In the data rows, zero lies at 4.5, halfway between 4 and 5.
Some points, one per row:
[5 6 4 5 4 4 5 5 4 5 4 4 4 4 4 5 5]
[4 3 5 5 6 4 5 5 4 5 5 4 3 4 5 6 6]
[5 5 4 4 4 4 5 5 4 5 4 3 3 3 4 2 2]
[5 6 4 5 4 5 5 5 4 5 4 3 4 3 4 4 4]
[5 6 4 5 4 4 5 5 4 5 4 4 4 4 5 4 4]
[4 4 4 5 5 4 4 4 4 4 5 4 4 4 5 3 3]
[5 5 5 4 4 4 4 4 4 4 5 4 4 4 5 5 5]
[8 8 3 4 3 7 7 7 7 7 6 4 4 4 6 5 5]
[5 5 5 4 4 4 4 5 4 5 6 4 4 4 6 5 5]
[5 6 4 4 3 4 5 5 4 5 5 4 4 4 5 4 4]
[7 9 3 5 0 5 3 3 5 3 5 4 4 4 5 4 4]
[2 0 5 4 9 4 5 5 4 5 5 4 3 4 5 9 9]
[2 1 5 5 8 4 4 4 4 4 5 3 3 3 5 3 3]
[3 3 5 5 6 4 4 5 4 5 6 4 4 4 6 5 5]
[4 5 5 4 5 4 3 4 4 4 2 5 5 5 2 3 3]
[9 9 2 4 0 6 6 6 5 6 5 3 4 3 5 4 4]
[3 2 5 5 6 5 3 3 5 3 5 3 3 4 5 4 4]
[4 4 5 4 5 4 5 5 4 5 5 4 3 3 5 5 5]
[4 6 5 5 1 5 3 4 5 4 6 5 5 5 6 7 7]
[4 4 5 5 6 4 5 5 4 5 5 3 3 3 5 4 4]
[4 5 5 4 5 4 5 4 4 4 7 5 5 5 7 6 6]
[4 5 5 5 5 4 4 4 4 5 6 4 4 4 6 5 5]
[3 1 5 4 8 4 5 5 4 5 4 4 4 4 4 7 7]
[4 3 5 4 6 4 4 4 4 4 5 3 3 3 5 3 3]
[3 2 5 5 7 5 6 6 5 6 5 4 3 3 5 6 6]
[4 4 5 5 4 4 4 4 4 4 5 4 4 4 6 7 6]
[4 4 5 4 5 4 5 5 4 5 4 3 3 3 4 5 5]
[5 5 4 4 4 4 4 4 4 4 6 4 4 4 6 7 7]
[4 3 5 4 6 4 5 5 4 4 5 4 4 4 6 6 6]
[5 6 4 4 4 4 5 5 4 5 2 5 5 5 2 3 3]
[6 7 4 4 3 5 6 6 5 6 5 4 3 3 6 7 7]
24 more points follow, each with its number after it:
[4 4 5 5 5 4 5 4 4 5 6 4 4 4 6 5 5] 0
[3 2 5 4 7 4 5 5 4 5 6 4 4 4 6 6 6] 1
[5 5 5 4 4 5 3 3 5 4 0 9 9 9 0 1 0] 2
[5 4 5 5 5 4 4 4 4 5 5 3 3 3 5 3 4] 3
[7 9 3 4 2 4 5 5 4 5 5 3 3 3 5 3 3] 4
[4 5 5 4 5 4 5 5 4 5 6 4 4 4 6 6 6] 5
[6 7 3 5 3 5 6 6 5 6 4 3 3 3 4 3 3] 6
[3 0 5 4 9 6 6 6 6 6 6 4 4 4 6 4 4] 7
[5 6 4 5 4 4 5 5 4 5 0 9 9 9 0 1 2] 8
[4 5 4 5 0 8 2 2 8 2 4 8 8 8 4 1 1] 9
[2 1 6 4 8 4 4 4 4 4 4 3 4 4 4 3 3] 10
[5 5 5 5 4 4 5 5 4 5 3 4 4 4 3 5 5] 11
[3 3 5 4 6 4 4 4 4 4 5 3 3 3 4 3 2] 12
[4 5 4 5 4 4 5 4 4 4 5 3 3 3 5 4 4] 13
[4 3 5 4 6 4 5 5 4 5 6 5 4 5 6 8 8] 14
[3 2 5 4 7 4 5 5 4 5 7 5 5 5 7 9 9] 15
[3 2 5 4 7 4 5 5 4 5 5 3 3 3 4 5 4] 16
[4 4 4 4 4 3 4 4 4 4 5 3 3 3 5 3 3] 17
[7 9 3 4 1 5 5 6 5 5 5 3 3 4 5 4 4] 18
[0 0 8 5 9 5 4 4 5 4 4 4 4 4 4 3 3] 19
[4 4 4 5 5 4 4 5 4 4 4 3 3 3 5 6 6] 20
[3 1 6 4 8 4 5 5 4 5 6 4 4 4 6 9 9] 21
[4 3 5 5 6 4 5 5 4 5 5 4 4 3 5 6 6] 22
[7 8 3 4 2 5 5 5 5 5 5 5 6 5 5 4 4] 23
Which three of these numbered points are nearest to each point below, looking only along the 7 directions in which the first points spread most? Their numbers follow each, nearest first.
[4 4 5 4 5 4 4 4 4 4 5 3 3 4 5 4 4] > 3 13 17
[6 8 4 5 1 5 5 4 5 5 6 5 5 5 6 4 4] > 23 18 4
[4 3 4 5 6 5 5 6 5 6 5 3 4 3 5 6 6] > 22 20 1
[4 4 5 4 5 4 4 4 4 4 4 3 3 3 5 4 4] > 3 13 17
[9 9 2 6 0 6 3 3 6 3 6 4 4 4 6 6 6] > 18 23 4
[2 0 5 4 9 7 7 7 7 7 6 4 4 4 6 3 3] > 7 16 19
[5 5 4 4 4 4 5 5 4 5 0 9 9 9 0 3 3] > 8 2 11
[4 4 5 4 5 4 4 4 4 4 5 3 4 4 5 4 4] > 3 13 17
[0 0 7 5 9 8 2 2 7 2 5 3 3 3 5 4 4] > 19 10 7
[6 8 4 4 0 4 3 4 4 3 6 4 4 4 6 3 3] > 4 18 23
[4 4 5 4 6 4 4 4 4 4 3 5 4 4 3 3 3] > 12 3 17
[5 6 4 5 4 4 5 5 4 5 5 3 3 3 5 4 4] > 13 3 17
[5 5 5 5 4 4 4 5 4 5 0 8 8 8 0 2 2] > 8 2 11
[4 4 5 5 5 5 3 3 5 3 0 9 9 9 0 0 0] > 2 8 9
[4 4 5 4 5 4 4 4 4 4 2 6 7 6 1 5 5] > 11 20 22
[6 1 4 4 9 8 7 7 8 7 6 4 4 4 6 5 5] > 7 1 16
[4 3 5 4 6 4 5 5 4 5 6 4 5 5 6 8 8] > 14 15 1
Now 24 new points, numbered from 0 again:
[4 5 5 4 5 4 5 5 4 5 4 5 5 5 5 4 4] 0
[4 4 5 4 5 4 4 4 4 5 4 3 3 3 4 4 4] 1
[4 4 5 5 5 4 5 5 4 5 2 5 6 5 2 4 4] 2
[4 4 5 5 5 4 4 4 4 4 3 4 4 3 4 3 3] 3
[3 2 6 4 7 4 5 5 4 5 4 3 3 3 4 7 7] 4
[4 2 5 4 6 4 4 4 4 4 5 4 4 4 5 7 7] 5
[0 0 7 5 9 8 2 2 8 2 7 5 5 5 7 6 6] 6
[7 9 2 6 0 7 2 2 7 2 7 5 5 5 7 4 4] 7
[2 2 5 5 4 7 2 3 7 2 6 4 4 4 6 4 4] 8
[4 4 4 4 5 4 5 5 4 5 6 4 4 4 6 6 6] 9
[4 4 5 4 5 4 4 4 4 4 5 4 4 4 5 8 8] 10
[5 5 5 5 5 4 5 4 4 4 2 5 5 5 2 2 2] 11
[4 4 5 4 5 4 4 3 4 4 7 5 5 5 7 6 7] 12
[4 4 5 4 5 4 4 4 4 4 0 9 9 9 0 0 0] 13
[5 5 4 4 5 4 5 5 4 5 5 4 3 4 5 4 4] 14
[5 5 5 5 4 4 4 4 4 4 6 4 4 4 6 9 9] 15
[3 2 5 4 7 5 3 3 5 3 1 7 7 8 1 1 1] 16
[5 5 5 4 4 4 4 4 4 4 6 4 4 4 6 5 5] 17
[5 6 5 4 4 4 5 5 4 5 2 6 6 6 2 1 1] 18
[3 3 5 5 6 4 4 4 4 4 4 4 3 3 4 4 4] 19
[4 4 5 4 5 4 5 5 4 5 6 4 4 4 6 6 7] 20
[0 0 6 5 8 8 2 2 8 2 5 4 3 3 5 2 2] 21
[6 9 3 5 0 7 3 3 6 3 2 9 9 9 2 1 1] 22
[5 5 5 4 4 4 4 4 4 4 4 3 3 3 4 4 5] 23
The same question for these:
[1 0 6 5 9 4 3 4 5 4 4 4 4 4 4 4 4] > 19 21 4
[4 4 5 5 5 4 5 5 4 5 6 4 4 3 5 5 5] > 9 14 20
[6 9 3 5 0 5 3 3 5 3 5 3 4 4 5 4 4] > 7 23 17
[3 3 5 5 7 4 4 4 4 4 5 3 3 3 5 4 4] > 19 1 3
[4 4 5 5 4 4 5 5 5 5 5 3 3 3 5 7 7] > 20 9 10
[4 5 5 4 5 4 4 4 4 4 5 4 4 4 5 8 8] > 10 15 20
[5 6 4 4 3 4 4 4 4 4 6 4 4 4 5 5 4] > 17 23 14
[5 7 5 4 2 4 4 4 4 4 2 5 5 6 2 5 5] > 2 11 0
[5 5 4 4 4 4 5 5 4 4 4 3 3 3 4 4 4] > 23 1 14
[5 3 4 4 5 8 4 4 8 4 5 4 3 3 5 2 2] > 8 3 14
[4 5 4 4 5 4 4 4 4 4 4 4 4 4 4 6 6] > 23 9 17
[5 5 5 4 4 4 4 4 4 4 5 3 3 3 5 3 3] > 23 14 1
[4 3 5 4 6 4 5 5 4 5 5 5 5 5 5 8 8] > 10 5 20
[6 7 4 4 3 5 6 6 5 6 3 4 5 4 2 4 4] > 2 14 0
[5 5 4 5 4 4 5 5 4 5 7 5 5 5 7 9 9] > 15 10 20
[2 1 5 5 8 5 4 4 4 4 4 4 4 3 4 3 3] > 19 3 1
[4 3 5 4 6 4 4 4 4 4 7 6 6 6 7 6 5] > 12 9 20
